In the rows, 128 means zero.
Rotation paths and how fast each direction turns (degrees a step):
Each turn is a multiple of 5 degrees from 10 to 175, or 0.
Each row of a path follows its step; steps can be skipped.

step 0: [132 124 128 124 124 119 139 138 122 129 132 137 130 126 132 130 124 137
 122 131 131 132 136 123 128 129 136]
step 1: [128 124 128 124 118 130 130 120 124 133 133 133 128 122 138 131 129 138
 119 126 124 134 133 123 130 134 132]
step 2: [129 121 124 124 128 136 126 118 125 124 132 129 135 122 121 128 126 131
 119 123 125 133 135 116 136 124 130]
step 3: [135 115 121 122 133 133 139 129 129 119 128 127 126 122 123 126 133 130
 121 121 132 130 128 127 133 130 128]
step 4: [137 126 129 128 133 125 131 128 132 127 131 122 114 121 126 125 135 136
 125 115 126 132 128 122 127 132 126]
step 5: [133 133 128 135 128 123 137 124 128 126 132 130 119 123 114 126 124 133
 130 121 122 127 135 124 125 126 133]
step 6: [128 126 123 135 119 122 140 123 128 122 119 138 128 123 123 124 132 134
 125 128 122 130 131 130 121 131 127]
step 7: [126 127 123 129 125 125 128 126 130 128 115 138 124 125 129 125 135 138
 129 129 123 131 133 113 131 127 122]
step 8: [123 126 124 122 127 134 132 129 136 130 123 139 122 121 124 120 121 135
 131 129 130 125 131 120 136 125 132]
step 9: [126 127 125 121 130 123 129 131 141 125 125 136 125 117 133 121 121 128
 117 125 131 134 130 129 128 129 132]
step 10: [133 131 125 127 130 119 129 129 136 124 126 128 120 129 135 133 124 126
 118 127 128 132 140 119 133 128 137]
step 11: [125 123 130 125 119 129 135 118 131 124 128 125 121 135 127 129 123 130
 125 128 126 130 139 126 130 136 139]
Speeds:
[130 129 126 129 130 129 132 131 126 127 129 128 129 131 124 131 125 127
 131 131 129 124 132 126 133 124 131]
135

step 0: [133 132 127 126 140 133 125 137 138 133 138 119 135 140 128 125 123 126
 124 134 130 124 126 132 124 122 134]
step 1: [132 116 137 125 138 136 123 124 124 133 120 127 133 122 131 132 124 121
 141 128 125 122 131 124 123 136 126]
step 2: [132 126 122 123 128 137 125 137 138 133 129 120 123 126 130 126 140 135
 122 128 129 131 136 120 131 132 114]
step 3: [131 131 126 140 132 132 125 125 135 133 124 137 128 131 120 128 135 116
 137 126 137 124 129 133 142 131 129]
step 4: [129 133 119 134 139 132 130 129 124 134 121 126 124 123 127 125 133 131
 125 140 113 133 122 117 128 128 136]
step 5: [127 122 127 123 130 120 118 124 141 129 127 131 128 143 121 121 119 129
 132 125 124 136 129 122 128 136 131]
step 6: [137 118 129 127 116 130 127 118 123 128 126 123 123 132 128 136 136 130
 131 144 125 128 136 131 129 130 136]
step 7: [141 129 125 127 130 132 119 134 126 128 130 137 118 130 128 121 123 125
 119 122 126 133 138 132 129 115 130]
step 8: [120 127 133 136 133 127 125 127 118 125 123 121 133 131 116 136 124 117
 120 131 131 127 140 123 129 131 131]
step 9: [127 114 123 127 132 133 136 127 138 139 127 128 137 128 124 121 127 134
 117 131 124 125 130 130 120 119 129]
step 10: [126 126 132 125 130 147 131 121 132 126 126 127 134 138 137 133 122 119
 138 124 130 137 134 124 132 127 128]
step 11: [133 131 131 122 136 134 128 145 124 141 130 119 124 135 128 128 134 128
 129 141 129 124 129 134 128 129 124]
Speeds:
[125 123 129 132 123 127 127 131 128 131 132 127 127 131 124 130 129 129
 127 127 129 130 125 127 126 131 124]
115
[130 127 127 129 128 128 126 131 128 126 126 131 126 121 125 130 130 127
 123 126 132 125 132 127 130 129 126]
70
[126 126 130 128 128 130 134 130 126 128 128 129 129 131 130 128 123 126
 126 130 132 125 132 126 123 124 126]
35
[132 128 130 127 126 127 127 129 132 129 125 131 128 130 128 123 126 123
 125 123 129 128 124 131 126 130 128]
160

step 0: [133 116 133 133 121 131 132 131 137 125 132 127 119 125 121 129 125 130
 136 134 116 115 128 133 133 127 129]
step 1: [127 128 126 132 139 123 130 125 123 130 117 123 131 129 121 108 119 126
 127 125 121 123 128 123 125 127 130]
step 2: [130 135 125 131 134 137 124 137 125 137 128 122 129 140 119 135 129 126
 140 128 131 122 136 136 127 134 127]
step 3: [133 130 122 126 118 128 125 125 130 127 128 127 127 119 132 122 127 126
 142 124 137 118 121 120 122 136 138]
step 4: [136 133 125 130 130 127 126 133 121 139 138 129 129 125 128 125 126 110
 121 127 129 133 128 131 130 118 136]
step 5: [130 129 138 128 122 126 134 126 124 134 127 114 135 113 130 134 129 131
 137 128 127 129 131 134 140 131 125]
step 6: [120 117 133 131 124 122 121 129 129 125 134 139 126 119 116 120 127 123
 135 130 119 122 131 131 128 125 132]
step 7: [134 131 131 124 135 125 139 127 118 127 120 120 119 137 117 120 126 125
 134 127 122 129 128 125 134 120 126]
step 8: [121 139 135 138 128 131 124 125 129 132 128 123 136 135 118 128 128 129
 138 123 130 122 124 134 117 135 130]
step 9: [139 130 125 123 127 129 122 133 134 126 135 128 124 133 134 123 130 124
 135 131 128 110 123 126 132 123 138]
step 10: [135 134 121 138 131 123 134 126 130 144 121 121 131 119 127 127 123 117
 122 125 126 129 119 127 131 130 134]
step 11: [135 122 133 132 128 138 128 134 127 132 136 123 136 119 127 127 126 131
 133 133 127 125 141 142 132 134 133]
Speeds:
[129 126 128 128 130 133 125 122 123 129 127 126 129 129 127 133 128 129
 128 126 127 129 125 132 130 132 126]
125
[128 125 126 129 129 126 132 125 128 127 132 128 130 124 126 126 130 127
 127 133 127 127 130 130 129 128 121]
60

step 0: [132 125 127 115 131 137 138 128 126 133 127 137 138 127 128 135 139 125
 126 136 121 136 136 127 137 135 128]
step 1: [128 136 126 125 121 123 139 136 117 133 117 121 119 130 123 124 128 121
 130 119 127 131 128 131 129 131 113]
step 2: [134 116 127 124 125 124 130 121 132 125 131 134 118 135 124 121 118 128
 138 136 125 127 127 113 127 134 120]
step 3: [128 122 126 121 125 121 118 127 122 130 136 131 128 128 144 123 130 136
 131 112 123 127 121 134 132 135 131]
step 4: [128 129 128 125 127 133 138 122 129 118 122 134 133 141 128 127 139 131
 126 124 126 115 117 127 131 117 133]
step 5: [133 133 131 140 136 122 136 126 123 140 133 122 120 139 131 133 132 133
 133 127 134 140 127 129 125 122 134]
step 6: [140 123 126 132 132 137 125 122 131 119 126 131 114 113 121 130 135 124
 123 125 132 136 123 124 132 130 129]
step 7: [131 138 133 119 121 133 129 134 129 123 134 126 138 124 135 128 121 115
 139 124 135 139 122 124 128 129 135]
step 8: [126 122 114 116 124 124 131 116 126 128 116 122 131 128 123 129 124 124
 128 137 121 135 128 137 128 121 135]
step 9: [125 126 121 134 121 119 127 132 136 134 116 129 132 135 131 119 134 130
 127 130 143 135 128 128 129 141 124]
step 10: [135 110 129 132 124 137 139 130 129 138 128 135 132 124 124 130 128 124
 131 125 119 120 124 130 123 140 131]
step 11: [123 128 130 130 128 137 138 129 121 117 124 129 125 130 146 131 125 131
 136 120 126 131 137 133 132 130 118]
Speeds:
[127 126 130 127 129 128 126 127 130 123 128 128 127 124 133 132 122 128
 130 125 126 129 126 125 124 129 128]
85
[129 126 129 128 125 126 126 124 129 129 126 126 131 131 128 130 128 123
 129 129 126 127 128 131 129 133 121]
45
[129 132 132 131 125 128 129 128 128 128 127 131 132 130 126 125 129 126
 131 130 129 126 127 121 124 128 129]
140
[128 130 131 130 129 127 130 129 125 126 129 125 125 124 127 128 128 122
 129 129 126 130 130 125 135 129 128]
65

step 0: [117 142 127 131 145 121 123 117 122 128 137 130 135 115 126 133 126 128
 128 129 130 128 129 124 137 131 132]
step 1: [120 123 120 122 142 126 131 134 119 132 134 123 117 132 124 131 121 143
 127 121 133 123 128 123 127 136 137]
step 2: [121 126 123 133 130 127 130 111 125 121 131 138 128 127 138 129 123 139
 133 121 130 128 138 134 116 129 139]
step 3: [132 140 125 129 149 124 132 121 116 121 133 127 133 127 129 128 131 125
 139 124 127 115 122 130 126 129 130]
step 4: [124 125 123 126 131 123 125 125 121 134 134 126 119 131 119 130 133 128
 126 116 137 119 126 134 128 129 151]
step 5: [119 133 130 134 133 121 131 116 133 129 135 141 128 113 126 132 121 135
 129 123 136 121 135 122 128 120 134]
step 6: [128 129 130 127 149 118 132 131 128 118 140 126 128 133 125 125 120 139
 135 126 133 126 119 123 127 136 133]
step 7: [120 124 124 127 139 125 125 122 126 124 134 134 128 132 135 131 136 131
 122 115 130 134 137 138 125 137 145]
step 8: [127 147 120 128 141 127 129 119 115 126 131 132 127 119 129 129 120 127
 126 124 135 120 139 127 129 128 128]
step 9: [117 126 126 129 134 125 126 122 115 129 133 118 123 131 123 127 120 139
 137 126 129 119 119 124 125 135 144]
step 10: [120 121 124 129 138 128 137 118 131 129 131 140 126 121 133 137 134 138
 135 117 129 122 131 132 119 121 137]
step 11: [141 139 122 132 141 117 132 123 126 116 137 134 129 132 123 123 124 130
 133 123 138 119 127 130 125 127 134]
Speeds:
[125 130 128 130 128 124 126 129 125 123 126 128 127 128 130 132 128 133
 126 125 131 127 124 132 130 125 127]
0
[126 127 130 127 127 128 129 129 129 134 125 128 131 126 133 125 127 128
 128 124 131 132 127 133 126 126 131]
135
[130 128 126 131 125 128 126 129 128 126 126 131 128 129 128 124 124 129
 125 126 131 125 135 125 126 125 127]
120
[128 127 125 129 130 133 126 125 120 129 125 126 127 128 130 129 126 129
 127 128 126 129 128 129 123 131 125]
55
[132 131 129 128 128 125 129 129 127 125 129 127 128 129 132 127 129 122
 125 125 124 126 129 133 126 132 128]
85
[131 129 127 127 132 131 126 127 127 124 127 130 132 132 127 126 134 126
 129 129 131 131 128 130 129 126 130]
90
[131 127 126 128 123 127 126 125 129 127 129 126 125 132 126 126 125 129
 127 131 130 130 125 131 129 131 134]
145

step 0: [134 129 122 114 124 124 127 128 132 124 128 124 110 126 127 128 131 116
 128 125 132 130 125 125 116 116 116]
step 1: [130 128 127 127 123 139 137 141 126 129 127 124 134 118 123 114 138 118
 121 137 131 136 122 129 128 123 132]
step 2: [125 125 123 133 126 135 132 128 139 126 129 135 141 135 124 137 129 130
 125 139 122 127 122 112 135 138 130]
step 3: [130 126 133 127 128 122 116 113 133 123 130 126 119 128 115 134 135 133
 138 121 122 133 129 118 132 129 135]
step 4: [132 125 144 127 127 118 120 137 118 127 127 123 134 115 126 121 129 134
 133 121 142 126 126 128 130 122 126]
step 5: [129 125 123 125 134 132 132 132 129 128 126 124 137 128 143 135 135 128
 124 127 134 110 124 124 122 123 112]
step 6: [133 129 126 119 121 138 137 116 134 124 137 120 128 128 131 133 140 120
 123 127 118 129 138 135 122 124 135]
step 7: [127 133 144 117 114 130 129 128 125 128 134 135 129 124 122 131 120 123
 120 137 132 136 124 130 135 135 135]
step 8: [121 120 132 123 136 136 116 125 131 134 119 131 124 140 124 131 128 127
 130 133 136 130 113 122 132 130 118]
step 9: [138 127 123 128 133 128 127 129 138 129 123 110 133 137 117 118 135 131
 140 122 134 129 132 131 130 124 129]
step 10: [134 147 132 132 126 119 135 135 127 128 129 124 136 122 123 130 128 129
 124 129 128 109 126 125 131 127 137]
step 11: [120 123 134 134 133 133 123 119 121 131 128 137 130 129 126 143 136 126
 117 125 124 116 127 128 114 128 133]
Speeds:
[129 129 130 127 127 129 125 124 128 131 127 126 128 127 128 122 123 130
 134 128 129 128 127 126 124 128 123]
80
[127 129 127 122 127 130 132 128 127 134 127 132 127 130 127 127 130 128
 129 132 130 132 131 124 129 127 129]
60
[129 125 133 128 127 124 130 132 129 129 125 126 130 126 131 126 124 125
 128 132 128 127 132 127 130 131 131]
130
[133 125 127 127 128 127 124 123 126 127 125 131 128 128 130 131 127 131
 127 129 131 132 126 129 130 131 132]
80
[125 129 134 130 123 124 128 125 127 128 131 130 126 133 127 129 127 129
 127 127 124 128 127 126 125 128 131]
90
[126 125 129 129 132 128 127 124 128 131 124 125 122 126 129 128 133 124
 129 130 123 127 127 128 127 126 130]
135

step 0: [119 127 129 122 127 125 139 129 131 124 140 120 126 127 132 134 124 126
 119 115 135 122 134 125 137 127 130]
step 1: [122 127 120 119 145 119 122 128 121 121 122 127 130 130 128 132 124 126
 131 129 131 137 122 121 123 128 134]
step 2: [129 124 130 134 137 125 139 122 127 126 130 121 123 121 123 121 136 134
 124 133 135 119 117 127 135 136 129]
step 3: [127 128 125 123 132 128 128 134 127 118 131 120 133 121 130 126 129 130
 111 123 122 134 141 125 134 122 134]
step 4: [121 114 126 123 132 132 133 119 129 119 121 126 136 135 125 126 124 123
 134 130 129 135 120 121 129 136 132]
step 5: [125 128 122 134 134 123 135 129 127 124 140 123 118 121 132 126 117 126
 123 130 129 121 126 128 139 134 121]
step 6: [123 128 127 113 133 121 125 129 132 126 133 126 134 122 125 135 128 135
 117 120 134 140 122 120 125 126 131]
step 7: [125 119 129 130 144 126 138 126 120 125 123 119 129 135 129 129 129 125
 131 125 135 117 123 127 128 133 138]
step 8: [123 132 123 128 137 115 130 128 126 119 130 126 125 119 126 117 133 132
 122 137 121 132 135 124 139 128 125]
step 9: [129 118 128 121 124 138 130 123 134 119 128 117 130 123 119 124 128 123
 118 122 136 137 121 126 130 130 133]
step 10: [121 122 120 132 137 129 139 126 122 119 132 126 133 131 138 132 113 128
 127 130 118 123 128 127 130 129 131]
step 11: [124 127 123 120 133 115 127 126 135 125 134 132 124 127 126 127 130 130
 126 125 137 135 123 117 138 139 122]
Speeds:
[125 129 132 130 126 129 128 127 131 128 124 124 131 127 126 125 126 123
 128 127 122 130 128 129 132 128 126]
70
[130 129 123 131 125 123 131 127 129 132 125 124 124 126 126 125 125 130
 129 129 129 131 129 126 127 130 129]
115
[128 127 131 131 127 127 121 130 130 126 126 129 126 131 127 130 127 128
 125 130 130 133 126 126 129 129 133]
140
[126 125 124 129 129 126 125 127 124 128 126 128 127 133 128 130 131 125
 133 129 125 127 128 125 132 130 126]
115
[127 127 129 126 126 131 127 127 124 130 126 124 131 132 132 123 128 129
 128 130 133 129 123 128 126 129 125]
140

step 0: [130 137 131 131 125 136 132 123 143 139 132 126 127 138 134 145 136 122
 128 139 135 131 134 122 129 137 117]
step 1: [133 128 135 138 132 117 121 130 138 139 119 133 125 125 123 138 136 134
 118 134 133 131 116 126 137 120 117]
step 2: [138 126 137 138 140 121 126 129 133 123 129 128 141 138 118 139 124 120
 136 124 127 138 125 132 140 140 125]
step 3: [137 131 124 138 130 118 144 123 136 131 116 111 122 132 121 129 121 126
 136 120 132 128 130 127 130 124 117]
step 4: [130 120 128 127 121 118 132 123 127 139 122 128 133 118 122 131 131 127
 142 122 148 131 131 124 142 128 137]
step 5: [134 125 129 122 125 113 122 122 125 125 123 127 126 140 115 130 121 148
 132 121 134 120 133 138 128 131 136]
step 6: [135 134 118 122 124 133 131 124 135 124 142 132 129 133 125 124 132 136
 141 111 142 120 135 125 126 133 119]
step 7: [127 138 118 121 115 124 110 132 143 134 123 126 118 118 128 127 136 136
 126 120 128 127 137 128 132 128 128]
step 8: [134 123 127 118 131 141 108 133 133 119 132 126 133 120 122 134 127 130
 126 122 137 129 123 145 133 128 125]
step 9: [126 136 116 127 122 140 128 130 138 118 123 127 123 129 126 141 116 131
 137 117 115 132 116 133 122 128 123]
step 10: [135 117 116 127 130 140 133 138 132 141 127 126 126 107 119 130 124 123
 127 118 123 133 126 123 123 125 130]
step 11: [126 128 128 124 129 123 127 132 128 129 118 133 127 119 125 138 118 117
 124 125 131 127 123 142 113 134 149]
Speeds:
[130 129 130 126 123 127 131 128 127 131 131 128 130 128 124 127 130 131
 129 131 130 126 128 127 121 129 132]
55
[131 125 126 130 129 127 130 126 130 119 129 128 129 129 129 130 130 128
 129 130 126 124 128 132 127 131 128]
115
[126 127 125 128 126 127 131 126 132 130 128 126 128 122 129 130 131 126
 125 129 128 127 135 125 128 126 127]
110

step 0: [130 139 132 134 135 126 130 131 134 123 128 136 120 130 133 126 128 132
 149 118 130 141 127 125 132 139 117]
step 1: [126 131 117 117 129 126 128 120 137 141 131 124 123 116 133 142 127 134
 130 119 131 120 138 124 123 138 127]
step 2: [124 135 117 125 140 142 122 130 137 116 126 122 128 124 118 127 135 118
 131 121 130 133 131 135 116 125 134]
step 3: [138 142 126 125 125 129 126 119 126 119 120 129 115 119 131 118 122 115
 130 137 129 116 126 122 131 134 130]
step 4: [133 139 129 127 127 131 120 135 138 137 123 129 129 140 120 128 126 136
 119 136 116 112 132 123 121 119 132]
step 5: [129 118 125 139 131 118 119 134 129 116 111 130 133 125 132 116 127 133
 124 130 131 130 127 123 116 120 122]
step 6: [124 130 133 134 142 126 133 118 131 127 124 134 120 132 132 131 116 143
 136 138 119 131 122 124 135 133 118]
step 7: [133 128 115 126 132 130 121 126 129 136 137 141 141 118 125 133 127 145
 128 118 130 128 129 123 127 128 122]
step 8: [130 129 112 131 144 124 129 131 123 124 131 124 122 119 132 136 129 122
 138 127 130 132 123 147 120 125 127]
step 9: [131 133 116 116 126 125 140 119 134 124 134 135 126 123 114 120 129 123
 137 140 127 120 129 130 134 137 132]
step 10: [131 144 119 127 119 123 116 143 126 125 124 129 135 138 120 138 133 124
 127 129 129 114 125 128 125 134 126]
step 11: [117 120 124 132 126 112 127 138 127 126 118 126 113 128 123 119 123 128
 129 129 123 125 129 124 115 129 142]
Speeds:
[130 128 128 128 130 131 131 121 124 130 128 128 130 127 128 132 132 129
 134 125 129 128 128 128 124 128 130]
55

step 0: [125 122 120 130 134 130 130 145 128 124 136 123 141 133 137 127 132 134
 127 131 127 125 129 129 134 128 119]
step 1: [126 131 118 128 122 134 122 135 134 135 131 129 129 133 130 123 132 115
 120 134 121 124 116 132 131 132 121]
step 2: [131 123 118 141 132 135 130 144 132 125 136 128 122 127 132 127 123 129
 138 127 123 128 124 132 134 127 121]
step 3: [126 128 124 125 124 132 129 136 128 132 139 125 137 121 134 130 135 122
 130 144 120 124 119 125 123 128 125]
step 4: [122 117 118 132 126 130 117 132 137 127 129 132 123 126 135 124 122 119
 139 130 127 128 119 125 134 134 127]
step 5: [123 123 122 135 123 129 134 136 132 128 129 115 131 117 126 131 126 122
 135 136 117 121 131 131 131 120 128]
step 6: [118 121 123 131 118 137 128 128 123 126 124 135 130 128 136 132 122 120
 132 140 126 129 117 121 129 125 130]
step 7: [119 112 120 130 126 127 127 134 134 132 123 117 132 121 132 130 119 132
 129 134 129 133 129 135 133 129 125]
step 8: [117 130 124 130 128 137 127 133 126 127 118 124 133 135 129 133 122 118
 123 141 118 120 131 129 129 126 130]
step 9: [125 122 115 132 128 132 132 135 126 127 119 130 133 128 137 124 118 131
 125 132 139 127 121 130 136 120 120]
step 10: [117 132 120 131 130 129 124 134 124 136 132 122 137 131 130 136 123 124
 121 135 122 129 129 140 126 130 116]
step 11: [130 131 126 132 135 140 126 135 136 128 122 133 125 133 138 124 121 124
 126 140 129 123 124 130 135 130 117]
Speeds:
[126 126 125 124 128 122 126 127 127 131 128 126 126 127 127 129 126 126
 125 123 129 129 122 128 128 131 126]
125
[128 124 129 130 133 128 130 128 131 121 128 129 124 130 130 125 124 130
 129 127 130 130 125 126 130 129 126]
155
[125 128 126 129 128 127 132 127 125 128 134 131 131 127 134 129 128 130
 128 129 132 132 128 127 123 127 129]
110
[127 129 129 126 126 127 131 131 130 124 125 133 128 124 127 130 130 125
 124 129 127 127 130 125 125 132 125]
145

step 0: [126 129 133 129 127 135 116 115 116 121 119 124 130 128 130 124 139 118
 128 129 128 115 119 142 127 122 125]
step 1: [125 122 138 135 124 125 121 130 128 129 135 127 138 135 131 133 141 125
 106 127 119 127 136 127 132 137 129]
step 2: [133 123 139 115 136 129 126 129 138 126 132 125 135 137 119 136 113 120
 126 124 120 135 126 130 127 119 137]
step 3: [118 132 126 129 109 126 130 129 130 127 129 142 127 139 120 126 120 137
 132 131 126 119 121 131 133 114 134]
step 4: [129 144 138 118 131 123 130 125 125 138 119 126 126 131 127 123 137 136
 124 116 142 118 127 129 140 128 132]
step 5: [129 132 123 132 124 134 125 127 141 130 129 110 133 124 111 128 133 132
 123 133 133 125 137 114 128 136 133]
step 6: [133 118 124 134 127 141 130 132 137 120 116 123 131 117 125 119 127 128
 133 116 122 132 115 133 130 123 138]
step 7: [123 127 129 134 122 128 119 129 121 125 143 141 126 120 119 119 134 129
 123 114 128 126 115 130 122 131 120]
step 8: [130 131 136 121 138 118 113 129 121 123 121 124 116 121 124 132 130 128
 110 130 126 135 124 118 131 121 125]
step 9: [127 129 125 122 128 125 121 117 135 123 128 131 133 135 128 121 123 142
 128 139 110 140 130 118 128 136 135]
step 10: [142 121 137 123 121 136 134 121 131 125 119 140 120 136 133 129 122 137
 138 115 129 124 126 119 123 126 125]
step 11: [131 128 129 135 120 126 129 121 123 140 137 129 114 129 121 139 127 134
 130 132 142 130 116 125 138 140 129]
Speeds:
[126 127 131 130 125 126 130 126 129 129 124 134 129 129 129 125 132 128
 129 125 129 125 126 130 125 129 124]
110
[125 122 125 128 129 128 125 128 127 127 131 126 126 128 129 124 132 121
 125 126 126 129 127 128 126 127 129]
55
